Small tables with named rows and columns. After each table, cells are looked up by row and column.

Table Tel
	Rol	Gimo	Pazudu
Sepifo	216	137	168
Vanol	88	172	208
Lebosef	52	125	33
Bamim	160	74	109
Lolara	97	105	138
Moge	134	198	197
Lat	157	136	212

Gimo of Bamim: 74
Rol of Moge: 134
Gimo of Lebosef: 125
Gimo of Lolara: 105
Pazudu of Sepifo: 168
Rol of Vanol: 88
Pazudu of Lebosef: 33
Gimo of Moge: 198
Pazudu of Lolara: 138
Rol of Sepifo: 216
Pazudu of Lat: 212

Kav:
         Tenug    Dud  Pudim  Luzatin   Vike  Fenufu  Guzulu  Mumiti  Zipug
Pobedef  0.476  0.629  0.498    0.492  0.409   0.644   0.489   0.196  0.629
Vok      0.460  0.655  0.812    0.520  0.404   0.532   0.489   0.720  0.640
Lod      0.622  0.442  0.594    0.468  0.386   0.493   0.563   0.141  0.548
Gupi     0.743  0.145  0.429    0.495  0.565   0.369   0.535   0.599  0.122
Pageves  0.409  0.524  0.370    0.455  0.479   0.482   0.484   0.264  0.581
Kuge     0.526  0.593  0.570    0.480  0.372   0.602   0.525   0.114  0.653
Lironev  0.533  0.498  0.385    0.543  0.554   0.655   0.430   0.665  0.308

Pobedef, Fenufu => 0.644
Gupi, Mumiti => 0.599
Gupi, Zipug => 0.122
Lironev, Pudim => 0.385
Lod, Guzulu => 0.563
Lironev, Vike => 0.554
Kuge, Fenufu => 0.602
Pageves, Fenufu => 0.482
Vok, Luzatin => 0.520
Lod, Fenufu => 0.493
Gupi, Guzulu => 0.535
Lironev, Tenug => 0.533

Sisuna =
        Zunizu  Dar  Suk  Rila  Novim  Liv  Rep  Felifo
Kotak       58  126  133    57    147  220   94      72
Tel        238  112   53    88    152  117   63      88
Zusise      92   97  124   170     95   56  127      92
Vari        86   96  101   141     74   76  128      92
Pubofa      36   84  168   114     70   88   79     144
Safit       68  129  189    46    120  148   82      72
Safaz       88   86  103   141     79   50  128     106

Rep of Pubofa: 79
Rep of Safaz: 128
Dar of Vari: 96
Zunizu of Zusise: 92
Suk of Tel: 53
Felifo of Tel: 88
Dar of Pubofa: 84
Rila of Pubofa: 114
Liv of Zusise: 56
Suk of Pubofa: 168
Zunizu of Safit: 68
Felifo of Kotak: 72
Suk of Vari: 101
Liv of Safaz: 50
Rila of Kotak: 57
Zunizu of Pubofa: 36
Felifo of Safaz: 106

Lolobe
|  | Mor | Begok | Togepeb |
|---|---|---|---|
| Dat | 9.92 | 3.98 | 6.06 |
| Mafes | 9.32 | 7.90 | 5.88 |
| Zolik | 3.55 | 8.79 | 5.98 |
| Tuguma | 9.38 | 7.19 | 3.87 |
| Tulamu | 4.28 | 8.91 | 6.90 |
| Maz | 5.72 | 6.62 | 7.51 |
| Von | 8.98 | 4.35 | 7.27 |
| Gozo | 4.77 | 7.48 | 4.69 |
| Favifu | 4.93 | 5.94 | 6.05 |
| Fufil | 5.11 | 4.24 | 8.78 |
| Bupa | 9.16 | 3.76 | 7.06 |
| Kek | 1.59 | 5.95 | 7.95 |
| Saza | 9.26 | 3.37 | 7.83 |

Begok of Kek: 5.95
Togepeb of Maz: 7.51
Mor of Kek: 1.59
Begok of Gozo: 7.48
Begok of Dat: 3.98
Begok of Maz: 6.62
Mor of Gozo: 4.77
Mor of Tulamu: 4.28
Mor of Fufil: 5.11
Togepeb of Kek: 7.95
Mor of Mafes: 9.32
Begok of Zolik: 8.79
Begok of Bupa: 3.76

Table Zad
         Zunudoz  Nusanim  Talis  Fer
Donopat      245      339    732  787
Tatib        847      834    377  501
Big          641      633    533  370
Meni         763      671    855  676
Nuzim        486      364    730  646
Tebov        474      463    399  723
Daz          441      552    272  351
Pim          295      419    779  812
Pezem        263      496    526  580
Mema         656      429    808  718
Tem          452      589    378  603
Gem          787      791    459  411

Big, Fer -> 370
Nuzim, Nusanim -> 364
Mema, Fer -> 718
Big, Nusanim -> 633
Daz, Fer -> 351
Daz, Zunudoz -> 441
Meni, Fer -> 676
Pezem, Fer -> 580
Mema, Nusanim -> 429
Daz, Talis -> 272
Pezem, Talis -> 526
Meni, Nusanim -> 671
Nuzim, Fer -> 646
Donopat, Fer -> 787
Nuzim, Zunudoz -> 486
Tebov, Nusanim -> 463

Rik:
cols = Tameta, Rog, Vak, Tekiga, Ziz, Sopu
Lel: [2.86, 7.18, 5.20, 6.34, 7.40, 5.39]
Luvova: [5.07, 6.61, 7.43, 6.80, 9.09, 5.98]
Banak: [8.98, 7.59, 5.58, 4.81, 5.60, 6.76]
Rilirag: [9.84, 7.15, 7.20, 7.38, 4.99, 5.45]
Nez: [2.80, 8.05, 6.70, 6.83, 4.92, 8.44]
Rononud: [2.87, 7.19, 5.95, 7.79, 6.52, 6.72]
Gibugol: [8.72, 7.07, 7.74, 8.12, 9.33, 7.82]
Gogulo: [0.85, 6.72, 5.40, 6.26, 8.53, 5.83]

Ziz of Lel = 7.40
Ziz of Gogulo = 8.53
Ziz of Luvova = 9.09
Tekiga of Banak = 4.81
Rog of Luvova = 6.61
Sopu of Lel = 5.39
Tekiga of Gibugol = 8.12
Ziz of Gibugol = 9.33
Ziz of Banak = 5.60
Tekiga of Lel = 6.34
Sopu of Gogulo = 5.83
Rog of Gogulo = 6.72
Sopu of Luvova = 5.98
Tameta of Gogulo = 0.85
Ziz of Rononud = 6.52
Vak of Nez = 6.70
Vak of Gibugol = 7.74

Git
         Dafofe  Kuvipu  Rak  Debamol  Reb  Ven  Kop  Votaz  Kugar
Kalukiz     147     107  110      182   85  112  169     93     64
Dovum       146     108  110      179   86  113  167     95     67
Gopa        130     139  145      122  126  137  134    177    171
Kudes       130     140  145      121  127  138  134    179    174
Kap         130     140  146      122  127  138  135    180    174
Zod         136     147  155      127  126  144  144    202    191

What is the Votaz of Dovum in Git?
95
What is the Kop of Dovum in Git?
167
What is the Kugar of Kudes in Git?
174
What is the Rak of Gopa in Git?
145
What is the Rak of Kalukiz in Git?
110
What is the Reb of Dovum in Git?
86
What is the Votaz of Kalukiz in Git?
93
What is the Ven of Dovum in Git?
113
What is the Kop of Zod in Git?
144
What is the Ven of Gopa in Git?
137

Fir.csv
,Lifuni,Duzamuz,Zedim
Ritu,450,139,-240
Duzafav,52,489,-583
Zon,-942,-37,-240
Nur,52,-563,445
Febo,-544,-387,274
Dov,-146,489,-755
Nedu,450,-387,274
Sorure,649,-37,-69
Zuberim,52,-738,445

Dov, Zedim: -755
Sorure, Zedim: -69
Nedu, Duzamuz: -387
Duzafav, Zedim: -583
Nur, Zedim: 445
Dov, Lifuni: -146
Zon, Lifuni: -942
Sorure, Lifuni: 649
Zon, Duzamuz: -37
Febo, Duzamuz: -387
Zuberim, Duzamuz: -738
Nedu, Lifuni: 450
Duzafav, Duzamuz: 489
Duzafav, Lifuni: 52
Ritu, Duzamuz: 139
Zuberim, Lifuni: 52
Nedu, Zedim: 274
Nur, Lifuni: 52

